Rotation paths and how fast each direction turns (degrees a step):
Each turn is a multiple of 5 degrees from 10 to 175, or 0.
Each row of a path follows its step; steps can be skipped.
path 1
step 0: [-22  20 -56  13  -1  18  -1  -6  10  12 -15 -23   0  41  27 -34   1 -27
 -13  10 -19 -29  10 -25 -29 -16  12  29  13  60 -10 -10  -6  43   2 -46
  -6  23  50 -19  -2   1  17  10   0]
step 1: [-15  13  -9  -6 -32  30  10  -3  17 -19   2  17 -11 -25 -23 -13 -23 -19
 -19 -32 -24 -50 -32  -2  10 -24 -12  19   6  12  22   6  -5  23  -3  23
 -66  22   8 -43  28 -18  11  62  -8]
step 2: [  3  -7  14   1   7  13   7 -27 -32 -24  17  23  24 -50   9   1  -9  -7
 -17   2 -62 -25   2 -27   8 -48  11  -2   9  29   6 -15  45   9  -4   8
   7  45  20  18  55  36  -1 -13  22]
step 3: [  8   2 -11   5 -27  28 -17   9  23 -24 -32  44  -2  33  43  13 -13 -21
  14 -48 -22 -16 -19  -6   1   4  13   8  10  47 -16   7  43  32   6  -6
  23 -31  -7   5  54  -5  12 -24  28]
step 4: [-14  51   1  64 -23  20 -29 -17  -9  27   3  -8  -8  15  25  31  -7  -6
  20 -32 -26  -2  15  -8  15 -34  11  47  11  -6  10  22 -23  23   5  10
 -14   0  53 -23  17  11  37  -1  16]
step 5: [  7  18   2 -16  20  24  16   7  25 -50   5 -15  -4  -8  21  31   3  -7
   9 -27 -44 -20  11  28  18   4   1  28  26   4  29 -30 -47  33 -12   8
 -25  43  36 -19  32 -17 -40 -14  23]
step 7: [ -4  15   4  37   4 -29   4  22  47 -32  49  35 -17  39   8  33   8  17
  19 -49 -28 -36  -6 -27  22 -11 -14   4 -28  32   6  20   3  18  -5  -5
  13   9 -18   9  10  42  24  15   5]
step 9: [ 17  28  14 -17 -16  16 -18  -8  10 -64 -37 -26  11  -1   6  31  -9  38
  23 -14   7  -3  21  11 -13   2 -23  29 -37  15   7 -33 -16  -3  34  29
 -30  20 -15 -12  24   5  28  -8  64]
step 11: [ 13   0 -31 -19 -11  -1 -18  26  16  -3  42 -26  13  12  10  20  40  17
 -26 -75  -4 -32  48  13  -2 -15  -2   4 -19  38  -9 -26 -15  34  -8 -33
  10  -9 -16  12 -32  -7  20  -7  -5]
Directions:
[-15  14  -9   6  -3   0  -5  -6 -23   4   3  -9   6  -6  -6  -9   0  -5
 -12  12  -9  15   2  -1  -1 -13   8  11   0  -7  -4   0  -1  -3   1  -5
   4  -3   8  17  -6  20   7  -3   0] | 170
[ -6  -5 -17   5 -17   0   6 -11   9  -2 -14  11  10  -1  -6   4  -9  10
  -5 -13   8   5   0   2   9 -12   4   7  -1  -4 -15  -8   0 -16  -1   1
 -14  -8  -6 -10 -13  -6   6  -5   4] | 135
[ -2  -5   9   0  -2   3  -1 -11   2  -8 -13   3  11  13  -1  -6  -7  12
   2  19  -8   6   1  10 -18   9   8  -7  -2   7  -2 -13   5  -3   8 -12
  -2   9 -10   6  13   0  -7 -15  12] | 110
[  0 -16  -3   6  -6  12  -5 -14   2   1   0   2   9  -2   6 -12 -15 -19
   0  10 -12  -2  -1  -5   4  -5   4  10   5  -4  -6   2   7   8  -4  -2
  13   0   5 -20  15  -7  -6  14 -10] | 20
[-12  -2   7   6  15  -4 -11 -11   6   6  11   7  -5  13 -14   0 -11   5
 -14 -10  -5   1   8  -7   4 -13   0  -4  11  -8  23  -7   4  -1  12  10
   5   3  -3   0  -7  -8 -11  -5   1] | 125
[ 15  -1   2  13   6  21   3   8  -5  10  -8  12   7  12   3   2  -6   2
  -7  -7 -10   3 -17  -2  13   1  -5  -2   9  -5  -6  12  -8  -2  -8   4
  -9  14   9  15   5   1  -5  -8   5] | 25
path 2
step 0: [ -7  45 -16   8  15 -26 -48  -1 -22 -53  -2  38  17 -67   5  -7  21   8
   3 -10 -36 -55 -33  19   8  33  33 -27  25 -24 -21 -51  -6 -11 -17 -18
  35  26  18 -34 -38 -28   4 -49   1]
step 1: [ 21 -11  54  -9  17  34  17  36  69  -3  20  -6  -4 -14  15  17  15 -36
   4 -58 -20  61  12  30 -23  34 -21 -32 -18 -10 -28  29  36   8  51  19
  52  -6  -4 -19   3 -29  14 -31 -19]
step 3: [ 49  11  -5  25  25 -36 -30  17 -23  15  24  27 -31   2 -39  -1 -33  22
  29 -22  31  15  13 -34  40 -13  34  17  -2  28 -76  -4 -24  28 -36  34
 -21  16  22 -62 -18 -46  22   5 -30]
step 4: [ 35   9 -26 -57 -10  12 -14  20   2   2  50  42  -5   3  52   4  13 -59
 -14 -41  30  69 -30  -8  -9 -19  21   6  33  -5  22  23  26   4 -36  -7
   6   9  13  12  58  22  -9  31  38]
step 6: [ 11   1 -16  50  -9  50  58  23  -3   1 -17  10 -32 -12  -7  25 -14  -3
  22 -59 -46 -37   3  27  16  29   7  -4   0 -11 -31  32 -12  32   5  81
  -7  10 -52 -41  31  18 -31  36  -5]
step 7: [-12  45  17 -57  29 -62   9  -6 -21   1 -17 -22 -10 -72   0  10 -58 -29
 -36 -30 -26 -25  15 -29 -33   2 -20 -45  13  18   8 -28  23 -10 -18 -19
  -3  10 -34  25  54  15   4  17  33]
step 8: [  4 -12  -5   6  -6 -77 -30 -42  64  29  12   7 -45  18 -14  -5  -2  33
 -25 -34   1 -21   6  36 -18 -22  39 -31  19  30 -37  17 -35 -14  44  -3
   9 -23  17 -37 -33 -16  -6 -47  30]
step 9: [ 44 -47  -5   6 -12  22 -31   4  34 -13 -39  21  20  21  18  32  19 -12
  19 -31  14   0  22  22   2 -18  34 -47  53 -51  23 -48  53   9 -26  51
 -26 -16  -1  19  53  -3 -15 -32 -27]
step 11: [ 51  38 -21  48  -2  15 -12  21 -22  31  17  46   2  22  14  -6  11 -19
  14 -60  -5 -26 -18   9  -9  48 -13  26  36  25 -19  -5 -73  -2 -22  16
  40   2   3  19 -43  45 -16 -43  34]
Directions:
[ -3  -6   7   6  -2 -12 -17 -10 -18   2  14  -5   8  -8  -3  -3 -13   4
  -1  -6 -18  -2   4  -3  11   2  -9  -2 -11  -4  -2   1  13   5  -4 -10
  -5 -10  11   7   7  -5   6 -10 -18] | 155
[  4  20  -4 -10  18  -8   0  -4   5   1 -23  18  18  -6   0  -3  -3  -1
   3   7   6  -4   4  -4   4  -1  -2  -2 -22  -7  11 -14   2   3  -1   3
  -7   0   6  -2   2   9   3  -8  -3] | 155
[ -1  12 -11  -5   8   3  13   4   0  -9  19   7  -3  11  12   4  -6  10
   1   7  -8  -6 -14  -7   2  15   0  21   0  -5   1  -2  -5  14  -4   1
  -4 -13   5  11   6   0 -14   1   3] | 55
[-14  -6   1 -12  -4 -11  -1   3   0  14  -4   4  -6   0 -13   2 -12  -6
 -14   0  10   8  -3   5 -25   6 -20   8  -1  -7  13   8  -3   4  -3  -4
   9   0  14   5  -5   2 -10   0  -2] | 125
